(in the rows, 128 means zero)
One turn sends every row of this set to another row. A few are shown first. Where does it send the rows asked after them?
K87: 171,120,90,103,117,107,147,135,142,153,120,145,102,122
K355: 117,115,152,107,130,127,106,109,147,90,120,105,140,135
K787: 188,135,115,107,119,129,128,133,118,125,127,114,138,97
K906: 133,146,193,117,103,122,126,135,125,120,110,126,122,103
K630: 170,111,172,147,131,113,127,128,149,142,119,124,81,131
K281: 115,142,147,129,104,146,158,141,136,137,97,130,91,157
K325: 99,109,139,101,144,125,126,111,164,112,119,137,122,157
K841: 98,111,145,122,143,127,101,143,145,155,147,98,124,114
K540: 132,136,189,117,102,119,157,139,120,124,103,109,125,116
K902: 130,90,138,116,126,97,112,105,166,109,118,111,111,144
K312: 127,145,142,160,120,130,98,116,116,119,121,157,128,151
K168: 88,111,140,119,137,120,104,146,150,160,144,106,117,117
K265: 130,127,156,149,101,81,106,112,119,126,117,156,132,126
K709: 146,145,116,82,136,141,156,140,122,138,124,158,140,112
K928: 113,148,150,127,113,147,136,137,146,137,107,156,84,150
K755: 113,118,127,133,119,128,138,118,109,148,201,122,116,119
K340: 128,141,98,117,93,88,171,139,116,126,148,142,127,122
K520: 156,136,118,96,158,119,176,122,114,117,159,131,105,116
K364: 165,108,168,146,129,123,156,132,139,140,114,105,89,145
K920: 110,120,121,136,104,124,130,119,108,147,195,117,113,118
K161: 155,156,91,110,119,135,148,125,109,102,148,109,99,118
K424: 109,114,128,129,109,113,141,117,111,153,197,124,115,114
K577: 99,109,136,125,136,122,98,142,150,158,145,97,115,118
K215: 144,139,105,92,110,85,166,122,118,117,144,127,98,101
K864: 163,140,87,148,115,127,152,135,113,116,159,118,119,140
K47: 157,131,130,123,142,106,180,134,107,121,168,134,145,119
K848: 140,118,160,154,149,103,123,111,127,136,131,170,123,148

K281 goes to K364
K920 goes to K755
Now these:
K787 goes to K709
K47 goes to K340
K312 goes to K848
K928 goes to K630
K215 goes to K161
K355 goes to K325
K841 goes to K168

One turn sends every row of this set to another row. A few are shown first. Where does it send the rows asked after them?
K828: 124,167,93,154,139,140,115,101,142,83,140,142,138,137,144,112,134,123,123,152,158,134,168,137,140,137
K376: 127,114,123,138,139,128,120,100,112,79,143,103,105,99,90,139,165,114,124,118,156,151,132,133,142,88
K912: 119,80,121,91,99,150,131,82,128,77,120,131,127,101,115,146,168,139,132,152,141,177,133,140,125,145
K810: 152,78,126,107,106,137,162,99,110,126,142,103,136,138,121,141,150,170,124,116,154,173,121,133,128,164
K499: 138,125,91,123,110,97,61,150,102,149,153,141,106,108,139,165,149,133,127,150,173,163,152,155,130,136
K850: 159,101,116,108,108,159,129,100,104,117,140,113,140,150,122,139,172,182,115,108,168,167,150,151,103,161
K632: 125,126,105,108,108,109,83,128,120,117,169,138,143,106,130,149,100,154,104,142,154,155,90,127,147,145
K555: 135,135,102,114,109,106,144,133,105,98,147,143,176,142,112,80,139,99,161,133,153,145,120,154,149,134
K22: 126,104,90,129,117,124,170,124,132,95,112,134,142,134,124,128,184,113,163,152,155,122,156,122,150,135
K916: 129,135,96,101,102,123,175,141,103,124,111,144,175,166,116,139,188,136,129,130,155,144,171,149,140,123
K960: 119,82,108,94,90,161,126,78,129,101,134,152,124,140,122,164,171,144,136,163,154,162,159,166,110,147
K45: 129,131,91,57,126,135,139,118,132,105,138,119,119,113,114,126,190,151,117,127,173,186,146,158,122,152
K654: 100,131,131,123,103,118,141,110,131,120,121,142,183,147,105,114,113,96,144,132,152,152,146,179,159,126
K417: 124,130,88,118,137,108,160,139,122,109,97,108,146,143,127,129,182,147,128,145,152,143,158,104,143,130
K624: 121,109,88,60,114,124,166,111,138,140,151,127,112,138,119,145,170,148,131,145,174,175,141,164,133,157
K813: 110,146,110,136,101,110,127,122,123,131,117,136,183,183,116,151,107,132,131,139,154,176,156,143,131,115
K40: 102,117,99,116,88,128,79,115,135,133,187,151,137,129,119,144,114,144,131,134,152,116,117,172,137,161
K473: 129,159,98,138,113,120,131,120,102,80,150,138,160,148,132,84,142,138,127,147,118,136,136,123,135,137
K721: 136,122,122,127,89,101,83,141,87,169,151,141,131,119,135,178,128,144,102,134,149,170,151,164,145,135
K951: 123,133,117,126,122,135,106,106,85,125,151,119,127,168,92,152,172,151,98,119,160,140,168,175,113,83
K11: 121,140,116,108,105,132,71,119,130,98,161,148,150,89,122,158,109,141,95,120,164,161,110,150,148,140
K384: 132,118,121,138,139,136,141,116,119,105,79,114,166,140,128,138,167,142,112,134,165,140,176,129,144,125
K922: 131,133,109,139,83,107,86,145,92,130,173,124,111,93,125,133,157,147,125,113,115,144,141,143,140,156
K350: 129,147,98,101,91,133,67,134,126,103,173,158,158,109,110,155,129,135,119,103,177,162,117,164,129,141
K435: 127,111,116,138,104,140,183,115,115,115,116,134,163,153,121,130,173,133,136,125,140,112,171,146,153,141
K758: 135,114,105,111,121,135,143,126,115,100,85,148,172,144,121,150,184,111,137,144,184,149,175,150,140,113
K24: 131,141,97,113,137,120,97,123,96,91,143,111,115,132,86,143,188,131,119,120,171,163,147,144,112,76
K327: 129,119,107,151,105,120,56,127,112,126,157,132,97,87,138,144,153,132,129,138,144,137,159,156,136,151
K225: 121,114,123,135,122,109,164,105,100,114,164,100,106,125,92,140,147,136,112,124,127,145,120,125,157,94
K201: 121,110,91,107,106,109,88,127,132,130,183,145,130,117,128,141,107,139,131,150,166,130,92,147,146,156
K566: 114,139,95,108,73,130,72,132,119,124,187,154,156,138,109,151,127,154,125,110,151,138,120,168,121,154
K712: 124,100,115,128,114,137,134,94,98,132,165,144,117,163,97,161,161,114,129,139,171,123,156,189,135,87
K774: 139,159,77,145,134,118,115,126,139,110,131,142,153,168,134,144,125,119,143,143,196,168,160,130,126,121
K914: 136,126,104,113,73,96,103,156,94,135,175,147,119,85,117,145,159,109,146,117,137,163,129,161,153,145
K990: 131,109,133,127,73,114,97,129,98,146,156,155,130,88,123,169,133,107,126,125,144,160,144,182,162,138
K274: 127,105,97,110,110,103,167,115,95,132,179,134,107,153,95,155,157,115,138,145,154,139,122,151,147,87

K774 goes to K813
K435 goes to K22
Now these:
K990 goes to K914
K45 goes to K850
K350 goes to K566
K225 goes to K376

One turn sends every row of this set to another row. A few are shown first. Where does it send the rows asked after them?
K583: 125,144,100,74,136,99,135,119,113,114,94,125,93,124,132
K627: 120,114,148,87,105,133,113,140,165,147,103,146,121,186,135
K643: 113,133,112,84,135,98,126,114,105,101,96,121,92,131,122
K258: 111,107,125,96,149,104,122,145,97,144,104,102,72,130,109
K518: 106,94,109,128,88,144,146,105,152,148,109,142,140,147,152
K786: 147,124,112,109,165,161,138,159,90,148,90,113,144,149,130
K982: 132,91,159,122,113,147,144,118,165,143,115,112,135,150,156
K181: 123,81,96,143,98,141,154,125,148,145,102,124,137,169,151
K196: 117,136,152,103,96,137,117,141,160,153,112,137,126,171,167
K708: 123,123,102,120,105,132,121,155,105,146,89,59,96,133,115
K797: 102,105,120,127,92,142,121,135,152,160,98,159,146,164,129
K980: 131,120,107,119,113,120,125,166,111,156,95,58,97,130,122
K635: 112,143,96,78,131,100,131,120,102,111,101,121,89,135,131
K4: 108,88,119,145,104,145,158,107,142,163,113,130,139,151,150
K696: 123,104,133,88,144,101,122,143,108,142,106,104,78,126,102
K76: 118,139,102,79,135,90,137,119,109,115,98,128,92,127,128
K264: 90,129,121,116,96,144,135,117,144,176,108,151,138,166,145
K879: 101,117,97,110,95,132,135,123,146,154,98,162,131,182,141
K114: 112,104,159,106,94,144,108,133,165,155,111,126,128,162,151
K400: 141,133,106,107,168,155,137,150,86,140,88,123,143,152,143
K333: 142,78,146,120,107,141,131,142,167,137,107,108,126,172,147
K30: 124,114,104,123,123,118,122,165,107,159,98,62,98,129,118
K642: 140,127,123,125,169,155,139,151,91,154,93,113,149,151,140
K991: 127,88,137,128,89,153,136,121,165,145,109,112,133,149,163
K267: 128,152,73,108,111,111,143,137,116,122,89,85,115,124,145
K955: 122,127,102,114,122,129,123,166,106,158,92,64,88,130,120
K814: 146,124,137,107,170,158,140,150,99,154,94,123,142,146,119
K661: 122,145,70,112,114,117,137,139,107,116,97,79,115,130,139
K506: 148,120,124,97,168,162,136,155,88,151,88,121,129,151,126
K706: 128,115,106,114,117,127,125,163,109,143,103,57,96,132,112
K43: 120,108,136,90,135,98,120,148,105,148,104,102,74,134,104
K904: 114,103,135,99,130,110,115,141,96,138,98,94,72,139,104
K106: 145,138,128,94,166,162,147,137,96,153,87,139,131,149,132
K673: 116,116,145,118,98,141,106,143,163,145,96,143,140,172,158
K860: 143,129,118,94,170,155,137,147,85,143,87,133,129,154,139
K619: 91,111,131,107,93,136,119,117,152,161,112,158,134,162,140
K943: 147,96,154,114,101,147,150,124,165,136,114,124,119,150,162
K526: 91,123,117,128,93,130,129,136,142,172,118,153,142,165,138
K509: 119,81,117,138,98,140,163,119,146,155,120,139,135,144,134
K748: 118,137,100,83,148,99,137,123,111,107,100,118,96,121,128
K532: 137,88,145,124,100,150,132,126,163,134,93,136,125,160,167
K237: 128,157,78,101,122,124,138,143,120,121,88,80,112,120,138
K852: 139,141,114,114,163,160,145,139,88,153,85,128,137,154,153
K339: 125,155,71,109,115,117,134,141,113,131,86,82,113,126,149
K546: 123,154,78,104,109,120,132,130,113,109,85,86,116,127,134
K271: 120,112,132,81,133,110,119,145,103,137,107,99,71,138,103
K620: 115,132,161,96,104,146,121,126,166,157,110,133,134,165,150
K292: 123,78,120,134,94,151,147,119,152,149,96,152,130,152,139

K583 goes to K696
K114 goes to K991
Now these:
K955 goes to K237
K635 goes to K271
K264 goes to K620
K879 goes to K627
K943 goes to K509
K673 goes to K532
K76 goes to K43
K814 goes to K642
K860 goes to K506
K904 goes to K708

One turn sends every row of this set to another row. A few are shown first. Where does it send the rows asked after them?
K272: 160,127,119,144,85,122,123,139,156,127,80,87,182,136
K773: 144,137,126,135,102,115,127,135,144,106,43,96,149,136
K668: 111,123,138,119,129,102,137,156,119,128,134,150,151,149
K602: 137,121,139,131,139,123,147,86,162,125,101,140,155,98
K69: 132,101,142,114,124,118,122,146,144,143,152,143,171,149
K188: 128,127,133,113,159,118,120,119,131,112,90,160,160,106
K300: 95,115,132,105,124,106,139,121,125,106,106,159,138,148
K768: 133,90,166,127,119,115,150,98,162,137,115,145,118,137
K694: 144,62,149,145,111,148,156,140,153,157,114,142,160,110
K279: 132,82,150,117,95,140,162,107,154,167,80,132,164,171
K10: 164,114,140,124,110,127,107,129,162,114,43,96,155,137
K844: 134,88,144,111,121,121,113,136,143,142,144,156,168,146
K116: 116,129,136,140,113,131,125,172,130,136,38,103,137,126
K105: 116,114,142,129,118,101,137,147,118,135,136,159,143,143
K72: 123,114,108,142,94,139,117,154,140,152,75,81,182,134
K738: 126,113,118,129,116,136,97,172,123,148,56,98,166,136
K165: 116,112,124,134,108,138,127,128,149,134,33,84,142,132
K288: 125,140,121,133,140,112,138,124,128,122,116,151,172,102
K547: 142,91,137,130,113,149,107,132,163,152,45,85,151,131
K371: 102,84,138,126,119,139,174,115,144,113,65,146,134,115
K905: 122,122,131,146,115,127,121,162,123,147,41,95,134,130
K19: 146,103,140,151,94,147,124,150,168,166,76,84,167,122
K862: 124,117,116,141,92,143,119,165,148,151,81,89,189,129
K807: 125,99,141,122,99,126,150,155,116,172,97,148,175,173
K467: 161,125,122,126,104,123,97,162,139,121,70,102,182,140
K966: 149,107,137,119,145,132,120,101,162,132,116,145,179,102
K180: 134,89,146,115,116,125,139,106,174,139,142,128,166,146
K309: 179,115,145,149,98,124,119,138,163,138,68,91,154,130
K134: 129,87,163,115,108,132,163,116,142,161,58,142,136,169
K610: 99,121,142,102,138,105,138,132,128,106,99,152,133,152
K725: 115,117,135,130,108,141,132,135,158,128,28,93,140,127
K104: 122,91,162,98,138,116,124,113,144,116,92,162,120,146
K611: 121,121,123,129,111,138,104,183,129,141,60,105,171,132
K898: 134,92,166,119,125,120,152,97,175,134,114,131,126,141
K162: 112,85,114,137,102,141,159,147,132,138,122,143,186,117
K791: 106,110,135,112,105,123,154,146,109,152,73,152,163,176
K707: 142,124,154,130,155,115,135,109,143,126,89,154,135,98
K957: 114,96,152,102,117,128,149,133,123,148,52,153,143,175
K397: 108,83,123,112,128,140,131,168,114,124,94,163,176,124
K51: 130,53,148,113,124,157,143,115,165,129,79,146,154,117
K939: 113,90,146,134,133,129,156,161,113,127,74,163,128,115
K606: 140,96,146,129,108,153,116,135,176,147,45,89,152,125
K909: 137,81,145,113,98,140,144,133,142,176,97,139,184,173
K297: 120,101,166,102,144,114,136,111,153,115,88,147,115,146
K430: 158,138,135,143,107,110,114,167,127,122,59,105,149,135
K878: 146,101,132,154,99,141,121,147,153,169,72,78,158,127
K793: 151,122,139,139,142,118,126,128,139,144,129,150,170,99
K659: 123,88,139,115,107,123,141,97,167,132,137,140,162,144

K162 goes to K694
K668 goes to K69
Now these:
K791 goes to K807
K72 goes to K878
K844 goes to K659
K309 goes to K10
K19 goes to K606
K288 goes to K793

One turn sends every row of this set to another row. A few are shown first. Where does it send the rows asked after them?
K815: 92,146,128,115,125,103,108,164,139,122,117,120,125,98,134,113,179,104,119,148,144,100,131
K193: 134,113,104,123,163,146,144,122,134,111,120,104,106,111,148,136,121,139,170,163,92,157,173
K983: 128,132,92,132,173,149,147,120,130,105,139,108,108,113,142,139,105,157,166,153,93,138,148
K89: 160,120,124,123,113,102,133,99,162,127,123,108,84,144,158,89,144,137,116,127,125,124,123
K561: 112,92,119,113,115,132,113,118,97,146,93,137,124,122,137,124,167,94,99,126,160,137,155
K662: 153,132,104,129,144,171,132,159,135,120,123,139,137,155,106,149,116,125,158,125,126,173,141
K888: 133,133,111,130,145,168,130,172,138,121,118,140,131,150,120,153,113,137,149,124,127,182,139
K938: 155,96,105,141,112,102,122,94,126,146,136,119,100,122,160,96,140,147,134,115,122,97,122
K736: 103,120,82,114,140,104,133,104,97,140,109,123,107,107,139,110,123,133,96,113,117,82,138
K985: 134,120,90,132,137,155,147,157,108,137,119,138,150,142,112,139,97,126,153,112,118,172,149
K195: 143,134,90,123,167,148,156,111,128,107,146,112,118,122,123,136,101,146,169,149,94,138,150
K363: 139,121,122,147,103,123,125,114,129,132,143,137,112,157,145,99,136,137,114,102,163,133,91
K722: 146,115,95,131,159,151,149,114,127,107,119,100,117,120,133,127,119,124,173,157,97,156,173
K782: 113,152,120,94,139,133,127,116,125,124,140,150,115,146,113,136,135,137,85,117,159,111,97
K677: 92,149,131,104,128,102,111,156,137,128,139,129,129,96,129,128,174,118,122,150,144,92,121
K846: 78,141,126,106,121,91,126,159,126,131,120,120,131,93,138,108,163,106,114,146,140,109,137
K927: 150,89,135,118,87,114,127,113,129,160,134,141,115,145,150,108,147,127,117,112,154,153,122
K252: 86,146,123,94,125,88,122,161,133,141,131,128,132,93,131,121,157,119,115,140,134,95,128
K907: 122,113,96,134,138,159,132,170,111,139,118,144,143,134,124,151,104,140,153,114,119,174,145
K393: 149,128,127,91,144,130,107,108,157,116,100,118,86,132,130,131,177,114,104,147,130,103,145

K193 goes to K907
K677 goes to K815
Now these:
K195 goes to K662
K736 goes to K782
K938 goes to K363

